array([[ 49.3,  26.8, -18.2, -29.0, -12.8, -14.6,   0.5,   2.3],
       [ 19.9,  21.3,  -4.0, -10.4,  37.7, -25.5, -56.5,  -6.2],
       [ 26.0, -10.2,   9.1,   1.9, -64.4,   6.1, -12.9,  10.2],
       [ -0.2, -14.4,   6.9, -25.3, -52.9,  10.4,  -9.4,  -4.1],
       [  9.2,  16.2, -10.7, -13.2,  -7.2,  30.5,  23.9, -85.3]])
=>
array([[  9.2,  -0.2,  26.0,  19.9,  49.3],
       [ 16.2, -14.4, -10.2,  21.3,  26.8],
       [-10.7,   6.9,   9.1,  -4.0, -18.2],
       [-13.2, -25.3,   1.9, -10.4, -29.0],
       [ -7.2, -52.9, -64.4,  37.7, -12.8],
       [ 30.5,  10.4,   6.1, -25.5, -14.6],
       [ 23.9,  -9.4, -12.9, -56.5,   0.5],
       [-85.3,  -4.1,  10.2,  -6.2,   2.3]])

array([[ -6.9,   1.6,  42.6,   1.3,  44.6,  -0.1,  42.1, -10.1,  -5.3,
         42.7,  -2.8,  39.3, -12.2],
       [  7.1,  -0.9,  48.0,  -5.2,  52.7,  -5.1,  49.8,   5.8,   6.7,
         51.2,  -4.7,  46.8,   4.1],
       [-16.8,   3.2, -18.9,   8.9, -23.4,   5.8, -23.5, -20.6, -13.4,
        -23.8,   1.8, -19.0, -22.1],
       [ -1.3,  -1.0, -59.5,  -1.0, -62.9,  -0.2, -61.3,   0.4,  -1.9,
        -60.8,   0.3, -54.2,   1.6],
       [  0.3,  -3.0,  13.4, -11.5,  20.0, -11.5,  15.2,  -2.1,  -0.6,
         20.2, -14.0,  16.6,  -5.6]])
=>
array([[  0.3,  -1.3, -16.8,   7.1,  -6.9],
       [ -3.0,  -1.0,   3.2,  -0.9,   1.6],
       [ 13.4, -59.5, -18.9,  48.0,  42.6],
       [-11.5,  -1.0,   8.9,  -5.2,   1.3],
       [ 20.0, -62.9, -23.4,  52.7,  44.6],
       [-11.5,  -0.2,   5.8,  -5.1,  -0.1],
       [ 15.2, -61.3, -23.5,  49.8,  42.1],
       [ -2.1,   0.4, -20.6,   5.8, -10.1],
       [ -0.6,  -1.9, -13.4,   6.7,  -5.3],
       [ 20.2, -60.8, -23.8,  51.2,  42.7],
       [-14.0,   0.3,   1.8,  -4.7,  -2.8],
       [ 16.6, -54.2, -19.0,  46.8,  39.3],
       [ -5.6,   1.6, -22.1,   4.1, -12.2]])

array([[ 48.9,   6.7,  -0.7,  10.3, -12.6, -41.4,  52.7, -67.0,   4.9,
         -6.0, -30.6,   6.1, -12.3],
       [-50.2,  -4.3,  -0.8, -13.1,  69.7,  32.8,  10.8,  34.0,  16.8,
        -34.3,  44.1,  -6.8,  29.2],
       [ 17.7,  -8.1, -36.1, -23.4,  58.5,  -3.6, -85.6,   6.5,  17.8,
         17.6,  25.6,  10.6, -76.3],
       [ 19.3, -41.1,  -2.0,  20.5, -13.1, -30.7, -31.1,  17.9,  13.7,
         61.2,  26.5, -19.2, -36.8],
       [ -9.3,  30.9,  -9.1,  28.3,  64.3,  24.0, -21.9,  19.8,  -7.4,
         11.4,  40.8,  21.4, -38.9],
       [  7.8,  21.9,   9.7,  27.7, -32.1, -35.9,  19.6, -50.9,  -9.0,
        -24.5, -15.6,   9.7,  10.9],
       [ 38.4, -65.3,  -0.4,  21.3, -20.4, -36.1, -14.9,  23.2,  11.4,
         72.8,  18.3, -24.0, -30.9]])
=>
array([[ 38.4,   7.8,  -9.3,  19.3,  17.7, -50.2,  48.9],
       [-65.3,  21.9,  30.9, -41.1,  -8.1,  -4.3,   6.7],
       [ -0.4,   9.7,  -9.1,  -2.0, -36.1,  -0.8,  -0.7],
       [ 21.3,  27.7,  28.3,  20.5, -23.4, -13.1,  10.3],
       [-20.4, -32.1,  64.3, -13.1,  58.5,  69.7, -12.6],
       [-36.1, -35.9,  24.0, -30.7,  -3.6,  32.8, -41.4],
       [-14.9,  19.6, -21.9, -31.1, -85.6,  10.8,  52.7],
       [ 23.2, -50.9,  19.8,  17.9,   6.5,  34.0, -67.0],
       [ 11.4,  -9.0,  -7.4,  13.7,  17.8,  16.8,   4.9],
       [ 72.8, -24.5,  11.4,  61.2,  17.6, -34.3,  -6.0],
       [ 18.3, -15.6,  40.8,  26.5,  25.6,  44.1, -30.6],
       [-24.0,   9.7,  21.4, -19.2,  10.6,  -6.8,   6.1],
       [-30.9,  10.9, -38.9, -36.8, -76.3,  29.2, -12.3]])

array([[ 21.0, -64.4],
       [ 10.0, -51.4],
       [  7.5, -37.6]])
=>
array([[  7.5,  10.0,  21.0],
       [-37.6, -51.4, -64.4]])

array([[ -1.0,  -6.8,  -8.8,  -2.6, -34.6, -14.4, -37.8,  -2.9,  -2.6,
        -16.1, -22.4,   8.0],
       [-35.0,   7.8,  -5.0,  35.9,   1.0,   5.4, -44.6,  17.7,  35.9,
        -23.3,  12.5, -46.0],
       [-37.9, -15.1,  18.8,   9.8, -48.7,  -6.4,  13.5,  12.4,   9.8,
        -28.5,  -2.4,  -0.4],
       [-30.6,  12.8, -49.2,  -5.0,   1.2, -36.3,  27.5,  24.8,  -5.0,
        -10.6,  78.0, -27.8]])
=>
array([[-30.6, -37.9, -35.0,  -1.0],
       [ 12.8, -15.1,   7.8,  -6.8],
       [-49.2,  18.8,  -5.0,  -8.8],
       [ -5.0,   9.8,  35.9,  -2.6],
       [  1.2, -48.7,   1.0, -34.6],
       [-36.3,  -6.4,   5.4, -14.4],
       [ 27.5,  13.5, -44.6, -37.8],
       [ 24.8,  12.4,  17.7,  -2.9],
       [ -5.0,   9.8,  35.9,  -2.6],
       [-10.6, -28.5, -23.3, -16.1],
       [ 78.0,  -2.4,  12.5, -22.4],
       [-27.8,  -0.4, -46.0,   8.0]])

array([[  5.1,  -9.9,   5.1,  -3.6,  -0.9,  13.4,  -2.2],
       [ 38.6,   8.0, -10.8,   8.3,   9.8,  23.1, -34.9],
       [ 27.0, -83.3,  63.9,   3.2,  71.0,  73.8, -24.8]])
=>
array([[ 27.0,  38.6,   5.1],
       [-83.3,   8.0,  -9.9],
       [ 63.9, -10.8,   5.1],
       [  3.2,   8.3,  -3.6],
       [ 71.0,   9.8,  -0.9],
       [ 73.8,  23.1,  13.4],
       [-24.8, -34.9,  -2.2]])

array([[ 17.9,  17.6,  49.2],
       [-11.8,  41.6,  -1.6],
       [ 15.0,  23.4,  48.0],
       [ 14.6,  21.9,  52.0],
       [ -9.6,  37.1,  45.9],
       [ 11.2,  18.7,  54.2],
       [-49.2, -18.1,  15.9],
       [ 19.3,  21.3,  56.4],
       [-48.4, -15.5,  12.9],
       [ 20.1, -29.7,   4.2],
       [ 26.0, -34.1,   3.1],
       [ 15.8,  25.8,  62.2]])
=>
array([[ 15.8,  26.0,  20.1, -48.4,  19.3, -49.2,  11.2,  -9.6,  14.6,
         15.0, -11.8,  17.9],
       [ 25.8, -34.1, -29.7, -15.5,  21.3, -18.1,  18.7,  37.1,  21.9,
         23.4,  41.6,  17.6],
       [ 62.2,   3.1,   4.2,  12.9,  56.4,  15.9,  54.2,  45.9,  52.0,
         48.0,  -1.6,  49.2]])

array([[ 19.4, -56.9,  78.2,   7.5,  14.5],
       [-14.2,   6.7,  52.7,  41.4,  39.1],
       [  0.0,  46.4,   0.0, -82.8, -73.3],
       [ -4.4,   0.0,  23.5,  26.5, -47.6],
       [ 45.5,  43.8,   0.0,  40.5, -47.1],
       [  8.4,  28.5,  -6.1,   0.8,   0.0],
       [-44.7,  20.9, -29.3,  58.6,  73.3],
       [  0.0,   0.0,   0.0, -12.0,  69.4],
       [ 64.6,   0.0, -83.0,  22.6, -64.7]])
=>
array([[ 64.6,   0.0, -44.7,   8.4,  45.5,  -4.4,   0.0, -14.2,  19.4],
       [  0.0,   0.0,  20.9,  28.5,  43.8,   0.0,  46.4,   6.7, -56.9],
       [-83.0,   0.0, -29.3,  -6.1,   0.0,  23.5,   0.0,  52.7,  78.2],
       [ 22.6, -12.0,  58.6,   0.8,  40.5,  26.5, -82.8,  41.4,   7.5],
       [-64.7,  69.4,  73.3,   0.0, -47.1, -47.6, -73.3,  39.1,  14.5]])
